In the rows, zero is written as 128.
One turn moves every row onto another: examples first, then more rows asked:
Z634: [128 135 113 148 163 146 115 117 150 181 116 142 127 118 122 150 164]
Z608: [143 155 127 101 156 154 132 136 136 114 150 128 108 123 155 113 117]
Z466: [110 159 121 126 130 168 120 160 160 132 132 128 157 133 119 108 123]
Z486: [143 113 124 114 150 160 127 149 141 116 128 152 104  92 158 112 107]
Z239: [110 122 120 137 125 173 117 171 160 132 115 145 151 103 124 107 118]
Z392: [129 113 119 152 162 146 119 119 132 171 121 133 107  94 136 141 178]
Z499: [ 89 107 142 116 120 142 115 154 136 131 105 120 111  75 132 133 129]
Z128: [144 128 128 107 153 157 133 141 128 110 145 132  96 100 163 108 120]
Z229: [128 115 114 153 161 148 115 121 145 178 110 146 118 101 127 147 166]
Z430: [142 129 118 111 152 159 124 148 157 123 122 160 121 110 147 119  95]
Z530: [ 88 125 136 114 121 140 110 154 156 140  96 133 131  97 117 141 114]
Z135: [133 120 113 145 166 137 132 120 138 161 103 158 118 105 130 152 169]
Z732: [143 155 121 104 155 155 126 140 154 122 136 146 123 130 145 120 101]
Z453: [134 146 116 137 169 133 135 112 133 160 119 141 118 124 129 151 176]
Z379: [113 131 134 129 129 168 130 159 122 115 149 102 119  96 145  92 153]
Z585: [135 137 127 147 119 124  94 167 125 105 145 109 136 132 127 127 138]
Z85: [ 89 157 138 104 125 136 114 144 154 140 112 116 135 122 115 143 119]
Z13: [134 134 119 139 169 134 138 113 123 155 121 137 108 111 137 147 183]
Z698: [134 135 124 149 119 125  91 170 135 110 137 120 144 134 121 131 129]
Z865: [129 146 117 143 166 143 119 111 140 176 129 126 119 123 126 146 175]
Z951: [134 119 123 153 117 127  90 173 135 110 130 127 142 122 123 130 127]
Z48: [134 136 113 141 168 135 133 116 142 163 108 154 124 120 125 154 168]
Z327: [ 90 160 146 100 128 134 120 138 132 130 131  93 117 116 127 134 139]
Z704: [112 164 130 121 133 164 128 153 136 122 153 101 137 128 132 100 145]
Z315: [129 132 121 146 164 144 121 112 128 170 132 121 107 108 135 141 184]
Z12: [135 112 126 154 116 127  92 173 126 105 134 121 133 112 130 126 135]
Z777: [135 123 129 150 118 125  95 169 119 103 145 110 129 118 131 124 141]
Z423: [ 91 128 148 108 124 137 121 144 121 124 125  96 102  87 137 128 145]
Z524: [134 118 117 144 166 136 136 118 127 156 111 147 108  99 137 147 178]
Z306: [111 104 128 139 125 173 123 170 137 121 126 129 127  80 140  96 137]

Z306 turns into Z466
Z608 turns into Z486
Now these:
Z634 turns into Z315
Z453 turns into Z524
Z777 turns into Z951
Z499 turns into Z85

One turn moves every row onto another: examples first, then more rows asked:
Z623: [125 137 125 116 136 121 127 146 132 126 177 136 130  84 116 135]
Z734: [129 120 126 153 110 149 122 126 103 131 134 114 139 172 123 120]
Z329: [142 121 125 116 129 174 124 119 128 131 118 110 144 145 110 101]
Z814: [141 130 146 114 160 136 141 125 144 138 154 125 117  95 154 123]
Z771: [140 134 169  86 121 110 140 102 122 126 109 137 142 116 132 136]
Z488: [137 107 110 153 120 124 162 117 141 125 111 135 151 105 134 147]
Z79: [140 132 140 106 150 128 116 131 101  91 103 143 123 129 101 126]
Z483: [146 110 134  90 141 137 106 124 122 105 142 149 160 117 110 147]
Z642: [134 108 121 163 138 156 140 147 131 126 111 103 146 131 139 120]
Z881: [119 141 145 132 153 114 104 144 115 144 131 105 109  93 125 143]
Z974: [137 116 129 123 144 111 105 161 141 126 153 143 141 121 130 168]
Z997: [130 159 168 122 112 106 116 119 116 113 128 107 108 137 117 127]
Z888: [133 138 134 139 153 104 112 167 120 111 114 137 105 133 121 147]
Z573: [134 108 112 149 115 124 163 117 141 124 105 130 148 104 127 145]
Z897: [136 115 111 138  94 113 139  94 112 126 128 145 140 146 114 143]
Z810: [136 133 117 131 109 138 126 104 124 142 171 132 151 154 125 146]
Z986: [109 149 134 111 142 132 103 140 119 136 141 110 115 128 166 118]
Z859: [167 140 127  87 127 105 149 112 136 129 140 126 118 101 118 124]
Z101: [132 116 122 150 109 146 117 123 102 128 128 112 136 172 119 116]
Z97: [144 146 119  79 136 126 136 137 109 132 146 157 146 118 111 114]
Z709: [125 114 121 135 131 132 157 141 123 122  81 105 117 109 131 119]
Z512: [135 160 116  85 111 100 112 127 109 126 127 110 116 135 130 118]
Z657: [127 117 112 139  88 111 143  99 110 126 127 142 138 146 117 142]
Z21: [137 151 138  94 153 119 111 136  93 152 101 126 124 128 117 123]
Z949: [134 130 148  94 129 130 143 149 159 132 134 139 160 112 151 126]
Z191: [122 156 150 130 121 126 119 167 152 121 152 112 126 132 136 117]
Z520: [137 110 126 161 137 160 141 143 134 129 110 103 149 130 133 121]
Z34: [118 129 114 149 111  97 159 127 119 131 133 126 124 119 146 164]

Z79 turns into Z888
Z34 turns into Z810
Now these:
Z657 turns into Z734
Z771 turns into Z997
Z623 turns into Z97
Z488 turns into Z897
Z512 turns into Z986

One turn moves every row onto another: examples first, then more rows asked:
Z456: [136 153 109 112 116  88 150 145 144 131 133 142 141 118 111 152 123 153
 135 134 110 136 113  90 117 137 173 123 148 118]
Z981: [148 141 109 133 119 122 123 113 129 125 130 135 129 144 184 142 141 150
  93 148 139 149 133 141  89 136 113 126 148 135]
Z911: [109 126 118 142 128 119 109 105 121 140 128 159 144 106 106 165 119 125
 138 120 125 134 160  91 111 124 121 140 137 106]
Z41: [142 127 141 138 120 156 131 135 145 126 142 104 130 128 137  86 155 119
 104 153 119 157  89 143 111 125 137 126 109 148]
Z817: [111 107 123 129 133 113 132 112 121 121 144 173 144 116 107 167 109 130
 134 128 123 136 143  91 107 133 138 142 138 119]
Z157: [105 108 118 119 138 131 134 104 127 132 140 161 130 110 131 174 115 123
 129 126 129 143 138  84 136 124 135 140 133 116]
Z370: [154 121 131 141 159 173 132 122 140 134 132  96 134 115 113 112 109 120
 130 134 121 120  93 129 147 121 122 128 156 114]
Z460: [148 127 155 142 120 138 125 131 144 114 150 107 148 130 108  69 156 126
  95 146 114 142 100 130 114 128 139 133 127 148]
Z889: [171 122 134 120 134 162 148 124 144 136 130 116 123 124  90 126 111 106
 129 151 124 103  98 135 107 141 145 133 133 143]
Z223: [163 138 145 144 118 143 108 126 140 130 141  92 138 125 111  77 154 138
 107 140 101 151  89 133 127 121 124 126 141 139]
Z683: [152 157 123 106 128 100 127 100 139 129 110 126 123 133 157 109 104 160
  91 137 136 158 150 128 108 130 133 145 153 142]
Z953: [137 169 132 133 124  71 123 116 137 142 128 137 141 122 100 161 123 140
 135 137 104 137 117 119 114 111 179 133 146 121]
Z768: [149 104 138 155 152 152 130 138 133 119 139 105 163 130  92 101 113 120
 126 139 120 106 104 132 122 126 126 134 159 117]
Z164: [149 127 140 126 103 141 130 147 148 131 132  99 130 135 106  77 153 120
 103 149 118 149  99 132 101 132 143 140 117 154]
Z171: [112 167 113 143 109 103 128 133 138 144 119 144 150 111 140 157 139 116
 136 142 114 136 145 118 108 120 163 110 103 111]
Z775: [153 139 132 139 119 158 122 137 148 137 134  92 119 120 118  87 162 134
 108 142 124 158  82 131 105 132 125 132 134 136]
Z825: [140 140 123 138 116 109 127 115 123 123 133 137 139 150 185 123 116 142
  98 144 126 161 147 155  96 128 118 129 148 141]
Z977: [127 127 128 124 129 120 120  83 124 141 141 163 123 109 118 185 111 123
 140 127 110 142 140  99 134 121 135 134 135 126]
Z482: [151 132 123 112 110  99 118 114 136 119 126 124 148 154 151 116 144 149
  70 140 139 128 159 110 110 131 131 149 153 142]
Z446: [162 145 142 122 117 145 123 120 150 139 126  96 115 121 112  84 141 130
 110 148 111 158  89 136 117 125 143 132 119 154]
Z915: [160 146 114 133 112 117 107 107 128 133 133 121 129 147 169 143 154 155
  89 139 133 141 132 130 105 131 107 134 171 130]
Z314: [113 134 126 124 119  89 153 147 139 129 158 137 146 138 127 156 139 129
 120 129 117 141 108  96 142 118 174 139 163 116]
Z86: [140 133 149 153 112 142 116 139 135 130 135 100 146 130 121  67 144 118
 111 145 104 158 110 150 108 120 129 126 117 143]
Z122: [112 167 112 145 126 118 132 133 140 144 146 131 145 101 148 146 145 135
 130 119 118 145 128  91 149 123 139 113 155  89]
Z945: [108 136 112 145 132  93 120 144 137 124 134 127 169 126 133 150 149 145
 119 132 113 131 118  93 143 103 160 122 148  93]
Z904: [170 143 139 141 132 155 119 114 140 152 115 101 129 115  77 117 111 106
 137 141 117 106 118 143 109 129 130 136 139 130]
Z707: [151 140 121  95 108  98 128 113 138 132 115 119 125 153 155 118 122 145
  81 139 137 147 153 119 117 129 137 154 153 151]
Z780: [111 108 104 129 131 117 111 120 122 139 116 141 134 116 108 173 112 141
 143 118 122 143 135  86 120 118 125 146 152 104]
Z53: [130 118 136 148 141 173 137 131 140 136 125 109 147 121 119 106 120  82
 122 148 135 109 132 139 119 126 133 132 111 124]
Z727: [122 107 110 125 109 109 114 118 118 145 120 151 131 131 106 188 112 124
 147 131 110 140 139 103 110 119 134 142 134 126]
Z577: [150 154 153 149 129 144 117 117 145 132 132 101 130 112 107  67 141 131
 109 140 116 158 103 141 104 127 131 134 129 139]
Z167: [106 169 121 145 123 112 126 120 140 159 132 127 128 116 151 173 153 110
 128 133 127 149 122 118 136 104 158 127 133 104]
Z455: [107 104 119 132 117 116 108 110 117 142 128 145 144 131 127 175 117 112
 137 126 106 141 153 100 141 104 130 137 130 121]
Z873: [121 104 127 127 133 106 115 100 116 130 142 155 142 125 116 172 101 134
 139 123  98 145 132  99 145 110 134 137 152 122]
Z208: [158  95 139 134 126 149 144 146 133 126 141 110 151 148  97 117 110 101
 127 150 110 105 102 140 121 128 141 135 142 142]
Z340: [163 142 125 125 113 109 111 103 131 121 142 128 147 146 161 123 150 154
  77 136 127 130 149 113 122 134 112 133 168 136]
Z808: [154 135 152 152 134 158 121 111 134 143 132 109 149 119 102 102 107  87
 129 140 108 108 138 148 132 120 130 127 125 132]
Z353: [121 179 142 142 109  86 140 121 134 145 153 156 147 114 120 147 122 113
 137 130 104 143 146 123 117 128 165 124 135 120]
Z682: [140 114 119 135 138 178 135 141 141 150 112  86 126 127 123 121 118  97
 129 142 131 124 105 137 133 117 126 133 132 120]
Z415: [140 151 127 135 127  94 116 106 128 126 114 128 137 142 161 110 106 153
  98 138 132 162 154 150  93 122 124 141 157 133]

Z945 turns into Z953
Z873 turns into Z977
Z768 turns into Z904
Now these:
Z164 turns into Z86
Z825 turns into Z340

One turn moves every row onto another: examples first, then more rows asked:
Z993: [108 120 148 144 112 103 156 115 154 129  86 136  90 122]
Z203: [134  98 130 115 115 139 143 133 145 121 148 153 148 127]
Z69: [153 101 113 134 132 124 151 129 157 129 159 137 150 116]
Z581: [138 114 118 135 115 134 116 138 153 138 175 130 138 118]
Z746: [125 120 161 156 116  91 145 157 169 128 106  95 137 125]
Z561: [120 104 127 122 118 107 173 119 138 122 107 152 107 100]
Z292: [130 139 132  99 115 143 113 120 159 147 140 145 121 108]
Z473: [118 163 157 143 120 134 106 134 152 127 156 112 119 105]
Z406: [115 142 148 172 123  86 149 151 156 147 114 101 111 113]
Z133: [137 139 160 176 100 108 148 125 184 131 124 108 140 123]
Z973: [143 111 114 135 112 129 134 131 142 120 171 108 143 113]
Z743: [120 152 147 143 116 130  97 135 136 123 151 132 136  97]
Z32: [132 109 120 136 123 138 158 148 165 129 166 126 151 101]
Z162: [107 136 140 124 121 125 113 158 140 133 163 122 152 109]
Z479: [ 93 122 127 107 132 121 131 114 150 152 120 154 113 117]
Z185: [ 88 138 136 111 109 111 131 110 166 146 112 148 107 119]
Z918: [104 137 140 112 109 126 115 136 144 120 166 138 147 118]
Z100: [113 116 143 113 115 113 128 110 129 116 102 151 103 112]
Z572: [129 115 141 130 126  93 161 112 138 110  91 137 107 106]
Z676: [110 135 146 179 115 112 145 120 171 150 118  90 114 105]
Z752: [122 155 149 138 105 107 118 113 137 153 120 139  89 103]
Z885: [127  99 133 126 132  90 156 118 148 106 109 130 106 140]
Z589: [139 124 151 125 100 102 154 106 156 103  93 133 121 125]
Z550: [128 155 125 145 103 104 107 129 149 149 123 125  93  97]
Z887: [132 107 121 146 115 128 150 152 162 103 171 125 144 107]
Z566: [147 111 132 133 132 125 156 124 152 105 169 132 147 120]
Z948: [115 101 133 118 109 114 165 126 155 112  98 155 121 103]
Z909: [116 110 144 114 111 120 147 105 131 123  92 139 127 104]
Z297: [129 119 130 138 140 128 141 152 149 121 170 120 156 124]
Z467: [100 150 133 147 114  89 124 145 147 145 130 104  89 110]
Z840: [136 136 157 182 114  95 159 141 172 142 131 104 130 107]
Z335: [133  93 135 152 134 115 147 135 165 136 154 133 156 139]
Z754: [108 137 155 173 116 105 162 150 163 123 120  97 114  91]
Z935: [114 141 127 114 128 142 110 110 167 137 122 147 115 103]
Z281: [117 110 128 104 136 110 157 120 146 130  97 149 117 123]
Z152: [127 135 146 174 106 115 137 161 169 127 149  89 124 120]
Z462: [128 138 155 175 127 109 150 146 177 131 121  91 137 101]
Z160: [109 128 145 184 108  99 160 144 175 131 118 114 109  99]
Z563: [155 115 127 142 109 122 149 111 162 108 160 135 145 136]
Z244: [105 155 136 154  95  91 118 139 156 146 152 110 105 115]
Z224: [106 145 157 166 111 115 121 140 177 145 115  97 110 106]
Z431: [133 117 146 113 119 102 169 114 160 116  88 134 115 111]

Z162 turns into Z479
Z550 turns into Z743
Now these:
Z69 turns into Z572
Z887 turns into Z948
Z676 turns into Z973
Z224 turns into Z581
Z203 turns into Z993
Z561 turns into Z754
Z746 turns into Z335
Z918 turns into Z185
Z563 turns into Z589
Z297 turns into Z281
Z473 turns into Z292
Z840 turns into Z566

One turn moves every row onto another: examples first, then more rows asked:
Z661: [140 118 150 128 115 139 103 116 129 162 136 126 114 158 101]
Z442: [138 101 105 166 123 135 132 132 122 130 166 115 127 144 114]
Z492: [133 121 154 131  74 122  94 115 161 148 125 116  93 148 152]
Z668: [128 111 145 138  76 123 100 104 146 132 118 104  84 140 163]
Z316: [136 104 108 169  89 141 130 109 125 115 144 107  95 132 161]
Z837: [113 100 158 111  99 139 136 135 169  96 155 133 130 109 127]
Z822: [134 109 121 171  76 114 122 115 147 128 180 114  96 122 160]
Z258: [132 112 155 123 112 132  98 103 124 153 118 115  99 153 115]
Z351: [126  96 161 111  82 148 132 133 151  86 164 114 132 114 122]
Z296: [115 105 167 111 102 136 136 139 153 113 163 136 129  97 130]
Z638: [120 101 162 102 104 130 139 141 145 110 162 131 129 100 131]
Z558: [112 103 161 120 112 115 101 110 124 147 146 105 104 154  95]
Z474: [129 112 160 134  72 109  86 125 160 143 134  97 102 145 147]
Z656: [139 104 118 154 126 150 128 108 103 136 144 118 110 144 113]
Z985: [146 110 108 166 114 154 134 120 119 134 161 126 119 146 119]
Z924: [120  99 163 119  87 153 132 131 160  90 163 123 134 112 119]
Z30: [133 108 151 129 118 124  96 125 134 153 140 110 123 161  93]
Z681: [132 108 147 129 114 121  98 105 150 145 153 120 112 164  86]
Z376: [107 105 156 129  73  99  99 111 150 131 141  95  85 137 149]
Z649: [118  97 154 100  98 134 136 136 162  92 153 126 129 114 126]
Z219: [135 103 106 163 126 122 134 115 133 133 179 130 114 140 111]
Z2: [133 105 113 171  77 119 121 132 147 121 161 101 106 128 168]
Z494: [131 113 161 138  64 111  87 104 163 139 155 104  93 145 136]
Z965: [113  96 111 166  83 117 133 115 135 106 168  98  94 128 155]
Z29: [122 103 173 119  89 151 133 135 144 107 172 125 134  99 122]
Z852: [119  94 117 155 122 132 135 114 109 123 172 108 113 144 101]
Z429: [139 112 111 167  73 137 125 119 151 121 150 116  99 136 169]
Z360: [127 100 169 112  89 144 135 138 134 105 173 119 132 100 126]

Z30 turns into Z442
Z558 turns into Z852
Now these:
Z649 turns into Z638
Z258 turns into Z656
Z681 turns into Z219
Z296 turns into Z29
Z492 turns into Z661

